In the data rows, 128 means zero.
Each group lies on its own hidden line, plane or larger flat surface, and each surface passes through zero. There are 2 groups. The first row asked about is in group 0, and each new group gets the next number.
Here is the table:
[ 87 124  86 149 109 116 125 125 158  78 154 180 135 163  60 134 112  99 193  79 158 132 101  99]
[159 157 181 100 152 153  94 127 140 169 120  92  96  98 196  58 124  97  71 175 108 135 147 140]
[142 153  89 152 121 110  79 125 150  73 146 143 142  99 155  87 109  93 155 172 181 129 114 128]
[134 150 186 114 135 127 119 153 109 150 114 114 125 132 150 126 119 115 105 174  92 115 138 158]
[149 174 123 167  67 162 131 139 124 116 139 207 179 155 128 119 104 146 167 138 166 119 105  82]
[166 188 228 130 165 175 137  63 134 168 155 159 105 132 114 121 101 164 118  68 108 126 108 162]
[136 149 100 113 164 135 126 104 107 126 185  94 121  83 178 142 124  96 109 151 153 101 143 161]
[112  96  75 119 145  95 118 106 194 118 136 144 102 124  92 133 132 124 146  88 144 132 159 134]
[126  95  63 124 101 101 138 137 144  91 144  86 131  89 145 175 122 123 143  73 158 137 138 155]
[133 118 145 118 129 117 129 118 128 107 131 124 135 120 125 132 132 134 158  60 149 123 120 151]
[124  86 101 132 137 120 166 136 174 134 118 104 131  86 106 197 119 144 145  87 150 145 130 151]
[121 118 123  92 163 106  97  98 130 160 135 100  86 102 148 129 134 123  90 154 129 124 130 157]
[136 151 137 165  72 127  46 119 148  47 172 176 163 158 160  84 128 130 150 158 181 125  86  78]
[147 143 157 146 126 117  93 115 112 122 119 151 139 133 156  94 120 118 121 171 119 114 125  93]
[119 143 184 161 109 143 133  81 110 148 110 168 121 154  98 134 116 148 132 108 125 151 104 106]
[ 97 148  40 188 101 158 164 136 132  76 149 176 168 103 126 158 108 118 140 180 122 107 131  89]
[155 180 124 143 172 151 167  81 130 136 160 135 147  35 198 145  94 131  84 157 152 101 116 151]
[146 141  84 116 112 143 148 103 125 115 204 127 134  25 169 206 121 110 127  62 178 119 150 189]
[125 152 202 120 200 103 108 123 114 160 112  98  77 168 139  59 132 123  94 152  89 144 125 129]
[127 152 120 139  91 161 137 134 123 119 112 175 150 162 117 118 136 118 136 139 129 111 117  99]
[ 96 133 130 142 145 139 125 124 125 127 102 136 148 183  99 127 117 160 133 133 106 109 145 112]
[135 124  80 175  50 162 151 151 125  94 161 158 168 116 141 168 109 126 198  88 163  91 112 100]
[123 132  85 135 103 156 151 141 151 103 120 139 147 138  91 135 129 110 186 123 137 131 131  72]
[118 132 110 153 143 157 133 136 120 148  96 103 141 138 142  96 119 135  90 209 104 111 110  75]
[177 169 183 120 146 123  45 135 124 109 162  88 118 122 222  57 139  90 104 180 140 132  91 102]
[132 130 165 121 131 156 156 129  97 158 122 120 135 128 133 150 138 151 103 125 115 148 145 141]
[111 101  86 153  49 188 220 160  80 104 133 164 158 100 102 224 140 174 154  75 144 132 123 169]
[146 184 192 132 129 190 180 153  78 196  92 120 162 171 113 117 140 154 101 164  63 113 122 117]
[119  82 145  79 122 114 106 127 110 133 105 115 132 174 120 122 166 134 129 128 103 140 124 127]
[148 202 212 147 154 134  75 106 134 152 120 152 131 210 160   3 138 124  97 208  83 135 108  74]
[ 95 123  78 158  95 137 155 138 120 104 125 149 151 134 110 125 115 120 143 158 120 124 141  86]
[124  95 120 130 116 112 158 108 140 130 174 153 108 101 119 160 112 151 146  64 179 136 109 192]
[114  97  47 135 103  88 118 157 159  97 124  94 166 111 145 125 156  68 113 198 136 140 155 109]
[ 82  67 135  85 221  70 156 118 130 166  93 112  76 156  66 154 127 150  86 120  46 152 153 163]
[115 113 130 197  91 185 167  96 167 104 124 186 154 160  61 166 136 159 158  95 110 107  77 118]
[140 102 149 111 197  59  78  90 162 124 122 108  75 182  96  42 126 114 100 146 113 163 135 112]
[120 185 137 176 169 162 110 100 140 139 120 144 149 157 157  76 115  99 106 231  76 106 132  74]
[154 115 107 122 162  94  40  80 174  62 186 108 114  70 217 109 146  90 112 135 190 113 138 150]
[128  96 143  80 112 104  92 162 139 126 100  89  90 184  95 121 154 145 131 102 131 153 127 160]
[131 153 119 141 139 151 145  84 147 120 144 133 147 130 145 142 110 137 147  96 129 140 106 131]
[102 163 171 112 146 130 102 115 128 144 126 133 123 138 128  81 135 132 116 149 113 124 107 118]
[124  45  92  93 156  64  74 177 119 105  88  15 104 126 165 113 164  75 105 127 149 156 182 150]
[119 156  87 159 151 144 161  79 138 108 150 156 151  92 116 155 102 119 134 158 122 104 136 115]
[130 112 109 126 165  82 128 136 104 154 127  93 125 110 156 138 128 110 114 135 126 142 142 139]
[ 90  88 125 149  71 123 124 168 147  91  91 199 144 208  48 115 136 122 169 133 124 119 121  48]
[158 170  84 147  64 165 165 132 100  90 154 132 184 105 190 125 122 123 156 118 168 136  97 132]
[ 98 161  49 187 122 147 152 107 133 105 153 171 178  91 151 124 114 111 116 160 139 114 138  81]
[134 138 119  89 155 112 121 129 127 127 158  99 133  78 187 130 130 122  83 170 120 132 143 144]
[119  99 119 124  82 135 147 147 159 111 143 139 123 163  77 167 124 139 169  88 131 144 126 109]
[130 192 199 147 120 179 131 149  94 145  75 164 148 206 145  99 124 130 127 180  84 122 104  71]
[144 151 121 159 121 115  18  68 181  62 169 145 152 121 139  41 103 108 164 149 183 145  88  82]
[111  84  73 103 148  73  82  96 178  75 156 144  95  64 114 139 131 110 139  61 182 151 114 170]
[111 126 188 145 106 166 140 132 112 134 101 191 103 232  26 127 139 180 153 102  94 125  84 117]
Some rows of the table again, each followed by its group:
[115 113 130 197  91 185 167  96 167 104 124 186 154 160  61 166 136 159 158  95 110 107  77 118] -> 0
[134 138 119  89 155 112 121 129 127 127 158  99 133  78 187 130 130 122  83 170 120 132 143 144] -> 0
[120 185 137 176 169 162 110 100 140 139 120 144 149 157 157  76 115  99 106 231  76 106 132  74] -> 0
[ 90  88 125 149  71 123 124 168 147  91  91 199 144 208  48 115 136 122 169 133 124 119 121  48] -> 0
[146 184 192 132 129 190 180 153  78 196  92 120 162 171 113 117 140 154 101 164  63 113 122 117] -> 1
[ 95 123  78 158  95 137 155 138 120 104 125 149 151 134 110 125 115 120 143 158 120 124 141  86] -> 0
[ 82  67 135  85 221  70 156 118 130 166  93 112  76 156  66 154 127 150  86 120  46 152 153 163] -> 1
[130 192 199 147 120 179 131 149  94 145  75 164 148 206 145  99 124 130 127 180  84 122 104  71] -> 1
[112  96  75 119 145  95 118 106 194 118 136 144 102 124  92 133 132 124 146  88 144 132 159 134] -> 1
[132 130 165 121 131 156 156 129  97 158 122 120 135 128 133 150 138 151 103 125 115 148 145 141] -> 1
[ 98 161  49 187 122 147 152 107 133 105 153 171 178  91 151 124 114 111 116 160 139 114 138  81] -> 0
[140 102 149 111 197  59  78  90 162 124 122 108  75 182  96  42 126 114 100 146 113 163 135 112] -> 1
[144 151 121 159 121 115  18  68 181  62 169 145 152 121 139  41 103 108 164 149 183 145  88  82] -> 1
[147 143 157 146 126 117  93 115 112 122 119 151 139 133 156  94 120 118 121 171 119 114 125  93] -> 1
[ 87 124  86 149 109 116 125 125 158  78 154 180 135 163  60 134 112  99 193  79 158 132 101  99] -> 1
[123 132  85 135 103 156 151 141 151 103 120 139 147 138  91 135 129 110 186 123 137 131 131  72] -> 0
[149 174 123 167  67 162 131 139 124 116 139 207 179 155 128 119 104 146 167 138 166 119 105  82] -> 1
[159 157 181 100 152 153  94 127 140 169 120  92  96  98 196  58 124  97  71 175 108 135 147 140] -> 1
[128  96 143  80 112 104  92 162 139 126 100  89  90 184  95 121 154 145 131 102 131 153 127 160] -> 0
[119 156  87 159 151 144 161  79 138 108 150 156 151  92 116 155 102 119 134 158 122 104 136 115] -> 0
[146 141  84 116 112 143 148 103 125 115 204 127 134  25 169 206 121 110 127  62 178 119 150 189] -> 0
[111 101  86 153  49 188 220 160  80 104 133 164 158 100 102 224 140 174 154  75 144 132 123 169] -> 1
[148 202 212 147 154 134  75 106 134 152 120 152 131 210 160   3 138 124  97 208  83 135 108  74] -> 1
[119 143 184 161 109 143 133  81 110 148 110 168 121 154  98 134 116 148 132 108 125 151 104 106] -> 0
[114  97  47 135 103  88 118 157 159  97 124  94 166 111 145 125 156  68 113 198 136 140 155 109] -> 0
[ 96 133 130 142 145 139 125 124 125 127 102 136 148 183  99 127 117 160 133 133 106 109 145 112] -> 1
[177 169 183 120 146 123  45 135 124 109 162  88 118 122 222  57 139  90 104 180 140 132  91 102] -> 1
[136 151 137 165  72 127  46 119 148  47 172 176 163 158 160  84 128 130 150 158 181 125  86  78] -> 1
[134 150 186 114 135 127 119 153 109 150 114 114 125 132 150 126 119 115 105 174  92 115 138 158] -> 1
[111 126 188 145 106 166 140 132 112 134 101 191 103 232  26 127 139 180 153 102  94 125  84 117] -> 0
[119  99 119 124  82 135 147 147 159 111 143 139 123 163  77 167 124 139 169  88 131 144 126 109] -> 0
[124  45  92  93 156  64  74 177 119 105  88  15 104 126 165 113 164  75 105 127 149 156 182 150] -> 0
[130 112 109 126 165  82 128 136 104 154 127  93 125 110 156 138 128 110 114 135 126 142 142 139] -> 0
[124  95 120 130 116 112 158 108 140 130 174 153 108 101 119 160 112 151 146  64 179 136 109 192] -> 0
[135 124  80 175  50 162 151 151 125  94 161 158 168 116 141 168 109 126 198  88 163  91 112 100] -> 1
[127 152 120 139  91 161 137 134 123 119 112 175 150 162 117 118 136 118 136 139 129 111 117  99] -> 1
[124  86 101 132 137 120 166 136 174 134 118 104 131  86 106 197 119 144 145  87 150 145 130 151] -> 1
[111  84  73 103 148  73  82  96 178  75 156 144  95  64 114 139 131 110 139  61 182 151 114 170] -> 1
[133 118 145 118 129 117 129 118 128 107 131 124 135 120 125 132 132 134 158  60 149 123 120 151] -> 0
[126  95  63 124 101 101 138 137 144  91 144  86 131  89 145 175 122 123 143  73 158 137 138 155] -> 0
[166 188 228 130 165 175 137  63 134 168 155 159 105 132 114 121 101 164 118  68 108 126 108 162] -> 0
[131 153 119 141 139 151 145  84 147 120 144 133 147 130 145 142 110 137 147  96 129 140 106 131] -> 0
[155 180 124 143 172 151 167  81 130 136 160 135 147  35 198 145  94 131  84 157 152 101 116 151] -> 0
[136 149 100 113 164 135 126 104 107 126 185  94 121  83 178 142 124  96 109 151 153 101 143 161] -> 0
[119  82 145  79 122 114 106 127 110 133 105 115 132 174 120 122 166 134 129 128 103 140 124 127] -> 0
[158 170  84 147  64 165 165 132 100  90 154 132 184 105 190 125 122 123 156 118 168 136  97 132] -> 1
[121 118 123  92 163 106  97  98 130 160 135 100  86 102 148 129 134 123  90 154 129 124 130 157] -> 1
[154 115 107 122 162  94  40  80 174  62 186 108 114  70 217 109 146  90 112 135 190 113 138 150] -> 1
[ 97 148  40 188 101 158 164 136 132  76 149 176 168 103 126 158 108 118 140 180 122 107 131  89] -> 0
[102 163 171 112 146 130 102 115 128 144 126 133 123 138 128  81 135 132 116 149 113 124 107 118] -> 1
[118 132 110 153 143 157 133 136 120 148  96 103 141 138 142  96 119 135  90 209 104 111 110  75] -> 0
[142 153  89 152 121 110  79 125 150  73 146 143 142  99 155  87 109  93 155 172 181 129 114 128] -> 1
[125 152 202 120 200 103 108 123 114 160 112  98  77 168 139  59 132 123  94 152  89 144 125 129] -> 1
